The rows of D fall into 3 groups, and each row is roughly a mix of its group's hidden directions.
D:
[[ 0.07  0.03  4.05  2.02  0.35 -1.39  0.41 -2.05 -2.49 -1.19]
 [-0.68  2.30  1.53 -2.75  0.90 -0.92 -0.53  0.63  3.83 -1.36]
 [-2.36 -0.07 -2.02 -1.35 -1.93  2.84  0.64 -0.79 -2.88  1.40]
 [-2.65 -1.06 -1.33 -2.15  1.99  3.30  0.91 -0.10 -2.08  0.04]
 [-3.21  0.07 -1.79 -1.08  0.30  1.07 -2.43 -0.41  0.35  3.53]
 [ 0.53  0.78 -1.16  2.00 -4.61 -1.42 -0.32 -1.32  0.94 -1.53]
 [-2.26  0.32  2.81 -0.55  4.32  0.45 -0.44  0.25 -1.32 -0.52]
 [-0.30 -2.68  0.94 -1.51 -2.18  2.96  2.27  0.55 -0.98 -2.05]
 [-0.48 -3.70  1.33 -2.35  1.13 -0.48 -0.81  0.53  2.76 -1.81]
 [-1.17  2.62 -0.03 -2.38  0.93  1.97  1.49  3.12 -1.87 -0.63]
 [-0.56 -0.55 -5.18  0.22 -1.23  0.34  0.58  1.51 -0.06  1.66]
 [ 0.77 -1.69  1.95  2.32 -2.04  1.42 -0.31 -1.86  3.33  1.05]
 [-0.87  2.40  1.32 -2.52  0.17  0.66 -0.57  3.89  0.56 -1.93]
 [-1.33  0.74 -1.84 -0.28  2.77 -2.42 -3.11 -0.56  1.24  1.92]
 [ 0.30 -2.10 -2.95  1.54  0.87 -3.45 -1.80 -1.28  0.44 -1.09]
 [-3.15 -1.76  0.88 -1.38 -2.18 -1.92 -3.15 -0.24 -0.43  0.45]
 [-2.07 -0.88 -4.31  0.12 -1.91  1.47 -0.37  0.22  0.13  2.21]
 [-1.37 -1.38 -1.96 -0.51 -3.44  1.98  0.62  0.65 -3.07 -0.79]
 [ 1.57 -2.04 -4.30  1.65 -0.87 -0.43  1.49 -1.22  0.13  1.41]
 [-0.44 -1.86  2.42 -2.05  3.76 -0.18 -1.73 -1.90  0.12 -0.15]
 [ 0.11 -2.34  1.97  1.21 -1.78  1.00 -1.67 -3.85 -0.72 -1.21]
 [-1.56  2.50  1.57 -2.11 -1.33  2.89  0.35  1.23 -0.42 -2.65]
 [-1.62 -0.83  1.26 -2.18  2.95  2.69 -0.70  0.39 -2.35 -1.66]
 [ 1.69  1.92  1.40 -2.75  2.17 -0.42 -0.38  2.84  1.83 -1.43]
 [-2.43  0.61 -3.63 -1.51 -0.49  1.17 -1.35  1.98  0.64  2.25]
 [-1.79 -0.21 -0.65  0.53 -1.65  2.43 -1.17  0.58  1.38 -4.29]
 [ 3.74  0.81 -1.16  0.73  1.39 -0.52  1.25 -0.47  3.72  0.44]
 [-0.35  1.11  0.19  1.64 -4.31  2.77  0.68  0.48  1.05 -1.56]
 [ 2.36 -0.73  3.11  1.63  1.76 -1.92  0.63 -2.86 -0.66 -0.61]
 [-2.16  0.52 -1.89 -1.20  0.94  1.05 -1.05  1.95 -0.23 -4.20]
 [-1.62  0.24  1.98 -1.03  0.54  3.55 -0.43  1.22  2.90 -1.98]
 [ 0.00 -2.22  2.51 -1.47  3.72  0.37 -1.10 -1.84 -1.18  1.11]
 [ 0.48  3.46 -0.99 -0.78 -2.81 -1.55  1.53  0.65 -2.77 -0.02]
 [ 2.41  0.31 -3.12 -2.06  1.46 -0.29  0.35  2.32  2.60  0.37]
 [-0.59 -1.89 -0.86 -1.37 -1.98  3.59  2.41  0.40 -1.91 -1.25]
 [ 1.77 -1.88 -0.59  2.58 -2.72  0.25  2.61 -1.46 -0.67 -2.03]
 [-2.26  0.83  1.80  2.25 -0.60 -1.43  0.17 -0.09 -4.23 -0.34]
 [ 0.27 -2.16  0.36  0.62  2.16 -1.38 -0.73  2.64 -0.32 -3.89]
 [-1.43 -0.78 -0.04 -2.42 -2.17  3.43  1.73 -1.76 -0.47  1.81]
 [-0.25  0.85  2.49  0.21 -1.78  4.39  1.60  1.19  0.50  0.95]
 [ 0.42  1.43 -3.52  1.43 -1.74 -2.78  0.38  1.63  2.02 -0.46]
 [ 1.55 -0.81 -3.95  2.07  0.14 -2.09  1.78  0.32 -1.69  1.02]
 [ 0.20 -2.47 -0.36 -1.67 -1.86  3.43  2.67  0.41 -0.64 -1.61]
 [ 0.13 -0.31  2.95  2.67  0.27 -1.82  0.71 -2.26 -3.03 -0.69]
 [ 0.58 -0.97 -3.41  0.78  1.38 -4.26 -0.90 -0.31 -0.23 -0.04]
 [-1.55 -0.50 -0.12  3.18 -1.12 -1.37  0.75 -1.43 -3.96  0.60]
 [ 1.06 -1.68 -1.46 -1.41  0.49  1.66 -0.97 -2.16  3.77  1.92]
 [ 1.21  3.85 -1.31  1.78 -0.88  0.30  0.81 -1.55 -0.77  2.99]
 [ 1.32  1.48  5.06  1.23 -0.83 -0.30  1.44 -0.59  0.48 -0.21]
 [ 1.31  1.19  2.68 -0.15 -0.64  1.45  2.21  0.46  0.24  4.07]
 [-2.07 -0.86 -2.50  0.20  2.54 -0.60 -1.83  1.92 -2.56 -1.67]
 [ 0.19 -3.06 -0.41  0.71  3.37 -1.41 -1.68 -0.85  2.67  0.67]
 [-3.41 -0.13  2.37 -0.54  2.87 -0.34 -1.64  0.54 -2.30 -0.62]
 [ 1.84 -1.93  0.51 -0.77 -4.50  0.44  1.27 -0.32  2.05 -0.42]
 [ 0.41  1.25  3.86  0.50  1.99  2.08  2.69 -0.01 -1.15 -0.90]
 [ 2.19  1.24  2.84  0.66  3.27 -0.59  1.09 -0.41  2.70 -0.07]
 [ 0.09 -3.88  1.04  1.11  1.25  0.60 -1.79 -3.12 -1.50 -0.13]
 [ 0.73 -0.52 -3.31  0.53  1.77 -4.30 -0.42  0.15 -0.42  0.74]
 [-1.97  1.16 -0.78 -3.13  0.41  1.94 -2.16  1.88  2.30  1.24]
 [ 0.30  0.15 -1.27  0.32 -1.15 -3.68 -3.12 -0.51  2.36  1.52]
 [-0.94 -1.74 -1.40  2.64 -0.31 -0.85  0.00 -3.27 -1.92  2.55]
 [-0.59 -1.75  0.36 -1.19  4.59  1.59  0.09  1.39 -1.45  1.37]
 [ 3.01  1.16 -1.88  0.89  3.37  0.78  1.96  0.14  1.99 -0.11]
 [ 0.80 -1.97 -3.37  2.63 -0.92 -0.95  1.41 -2.01 -1.25  1.55]
 [ 0.41  1.01 -1.71 -0.51  0.22 -4.73 -1.10 -0.58  2.34 -0.85]
 [-0.73 -3.09  1.52 -0.76  3.53  1.46 -1.53 -1.48 -1.54 -0.33]
 [-0.64  0.06  3.46  0.19  2.61 -1.10 -1.83 -2.77 -0.54  1.66]
 [ 0.27 -1.23 -1.54 -0.42 -2.98  3.08  2.46  0.54 -2.10 -1.16]
 [ 0.35 -1.20 -3.52 -1.85 -2.50  1.04  0.11 -1.37  1.94  2.04]
 [ 0.49  2.33  4.87  1.04  0.29  0.55  1.51 -0.90 -0.55  0.55]
 [-1.21 -0.68  2.80 -0.50 -2.76  3.05 -0.30 -1.23  1.50 -1.94]]

Here is one row of each group, with its name. Which group are the others in?
[ 2.37  1.33  4.15  1.26 -1.09  0.46  2.42 -0.47  0.83 -0.41]
(125)
[ 0.03 -0.08  2.56 -2.47  0.35  2.31 -1.59 -0.99  3.57 -0.39]
(66)
[ 0.04  3.03 -2.49  0.17 -3.30 -1.97  0.72  1.12 -0.33 -1.58]
(63)

[-1.83  2.61  0.79 -2.63  1.29  0.13 -1.63  3.53  0.03 -0.14]
(66)
[-0.09  0.45  4.95 -0.38  1.88 -0.37 -1.32 -2.04  0.06 -0.34]
(66)
[ 1.71 -2.00 -1.96  1.27 -3.15  1.50  2.29 -0.74  1.05 -1.75]
(66)
[-2.39 -1.49 -4.25 -1.83 -0.17  0.44 -1.80 -0.14 -0.73  1.08]
(125)
[-0.47  0.55 -3.67  0.18 -0.44 -2.01 -0.22  0.68 -3.44 -1.99]
(63)
[ 1.06 -0.65  3.14  0.02 -2.15  1.89  1.01 -0.92  1.39 -3.34]
(66)
